In the rows, 128 means zero.
Each path below is one point turned by a fixed rotation once a step. After each direction that follows a path, write how fast that rotation turns it, in degrees each step (0 if it stays still).
Each turn is a multiple of 5 degrees from 10 to 175, or 0.
Each row of a path follows its step; steps can be skipped.
path 1
step 0: [135 130 121 132 122 135 132 123 122 132 133 141 131 139 130 132 113 130
 121 117 129 119 130 130 133 123 123 130 138 120 130 123 120 131 125 124
 134 138 138 133 131 128 122 113 129 121 139 125 116 130 131 130 124]
step 1: [118 118 122 126 138 134 138 131 133 126 138 134 119 133 133 123 130 119
 127 126 113 125 127 128 131 116 130 121 124 117 132 123 132 133 123 128
 135 136 128 121 128 126 120 115 133 123 129 137 129 123 144 122 127]
step 2: [119 126 140 136 128 123 141 137 126 132 130 134 134 142 128 126 121 125
 118 132 132 122 119 135 120 123 131 137 130 129 127 117 140 134 113 123
 138 135 125 121 126 124 137 126 126 124 123 129 125 138 133 125 128]
step 3: [126 126 132 135 125 137 138 127 126 128 128 132 134 125 126 128 125 133
 120 127 113 118 131 140 131 128 133 123 134 135 131 119 125 131 129 136
 136 134 132 132 133 126 128 129 125 138 120 124 119 133 147 140 143]
step 4: [121 129 123 136 129 126 138 130 115 129 121 136 117 122 125 120 132 127
 129 117 124 126 120 135 144 134 135 131 137 125 133 118 121 136 123 127
 132 129 126 130 132 126 117 116 131 125 123 126 123 141 127 122 125]
step 5: [130 131 117 127 141 122 144 130 126 125 124 135 133 127 134 126 123 118
 115 128 129 119 122 131 126 121 137 132 130 121 127 118 133 119 137 133
 131 125 144 123 129 130 120 128 131 137 126 127 134 134 137 120 124]
step 6: [127 119 129 137 131 122 139 130 125 139 134 125 124 138 131 142 116 136
 123 124 123 124 114 126 131 120 122 128 138 119 125 125 130 132 130 137
 132 134 132 132 126 118 121 126 129 133 133 123 134 141 128 138 130]
step 7: [131 121 132 131 133 130 141 133 138 131 129 141 128 120 138 127 126 130
 135 109 124 116 133 128 129 126 122 133 130 126 126 123 130 130 125 135
 129 136 125 120 140 117 118 122 129 127 116 127 125 123 135 138 121]
step 8: [121 126 136 126 128 123 145 133 122 142 126 142 121 130 128 124 136 136
 127 130 127 125 129 142 132 126 131 144 127 121 127 126 121 127 130 136
 131 130 135 117 121 116 133 124 127 122 135 129 126 126 136 119 133]
step 10: [126 127 116 132 139 133 131 124 127 132 128 138 119 136 124 127 114 125
 136 119 120 125 129 140 130 124 128 130 138 133 117 120 120 133 125 126
 144 135 130 138 133 119 127 119 127 130 141 131 127 128 130 130 123]
[128 130 131 129 128 130 126 127 131 130 128 128 128 133 130 128 130 125
 129 128 128 127 132 129 127 126 128 126 129 127 125 130 126 131 127 126
 129 128 132 129 129 126 129 126 128 125 130 130 127 125 127 126 130] | 35
[128 128 127 128 127 128 130 127 127 130 128 130 125 124 127 129 128 129
 128 130 125 128 127 129 125 126 128 124 127 126 131 129 128 129 130 130
 130 126 130 130 123 128 129 128 125 128 131 129 128 125 129 130 131] | 145
path 2
step 0: [131 127 126 124 134 126 121 116 134 132 124 130 124 113 123 122 142 124
 131 128 125 121 108 124 125 133 135 128 137 124 125 132 132 132 131 128
 127 134 131 131 132 122 120 122 134 119 126 131 118 130 119 115 126]
step 1: [140 134 124 139 132 128 133 134 137 127 134 130 122 126 136 134 133 134
 133 132 132 125 115 138 126 129 118 130 138 129 123 128 139 147 130 134
 137 120 125 130 120 128 122 130 121 135 127 131 126 123 119 126 121]
step 2: [125 127 129 135 131 125 127 143 126 118 125 120 120 131 135 126 143 137
 121 121 124 137 127 127 137 136 120 116 139 125 129 122 127 130 124 121
 123 121 122 125 131 135 139 135 121 130 134 125 138 119 127 131 126]
step 3: [132 123 128 124 132 127 129 137 136 125 124 129 129 119 120 129 133 123
 121 125 123 134 123 127 135 124 118 126 125 127 122 129 122 120 130 127
 121 132 136 136 138 141 141 130 132 124 135 133 116 119 143 118 139]
step 4: [133 128 128 131 125 122 126 137 133 131 139 131 132 122 133 131 124 127
 129 135 122 138 125 140 121 112 129 133 126 118 122 134 130 133 135 130
 124 137 120 127 124 126 119 125 140 124 131 121 124 125 132 130 148]
step 5: [132 125 125 127 124 120 117 125 127 123 127 126 132 120 127 134 124 131
 125 134 115 124 127 126 121 129 132 118 126 129 126 125 127 125 134 129
 127 129 111 124 115 130 132 122 118 124 128 112 139 128 110 128 134]
step 6: [131 123 133 123 129 118 120 131 127 125 131 124 127 130 126 139 130 132
 131 128 122 119 116 117 123 128 136 133 124 137 110 123 130 129 131 133
 125 131 137 131 131 127 144 134 120 125 126 136 139 135 127 120 121]
step 7: [133 127 129 126 118 136 124 134 121 121 138 132 120 124 134 129 137 139
 123 129 123 125 122 126 135 122 129 128 124 138 131 128 128 146 134 124
 130 136 131 130 125 122 127 137 138 121 126 145 126 133 138 136 123]
step 8: [125 132 117 127 126 129 128 139 118 120 113 133 136 114 130 143 135 132
 134 128 135 133 131 132 129 127 124 117 130 128 141 136 123 132 131 117
 136 130 124 129 126 137 123 127 132 122 125 135 132 133 127 123 129]
step 9: [125 117 128 137 134 119 133 134 126 122 123 134 144 122 128 132 126 123
 137 133 126 120 118 131 131 131 135 125 137 119 118 123 123 122 111 122
 135 135 129 133 137 134 119 126 122 132 135 131 129 127 130 128 130]
[123 128 124 125 128 128 129 129 128 126 129 129 128 128 124 126 128 126
 129 129 129 129 126 128 122 127 129 125 128 126 128 131 129 129 127 126
 129 129 126 127 127 128 126 126 128 128 127 130 124 128 129 128 130] | 85
[128 128 123 126 129 128 126 127 130 132 127 128 128 126 130 130 127 130
 130 129 128 126 129 131 129 130 126 130 131 126 130 128 128 129 128 131
 129 129 126 125 128 129 127 125 128 126 131 129 130 130 129 129 130] | 95
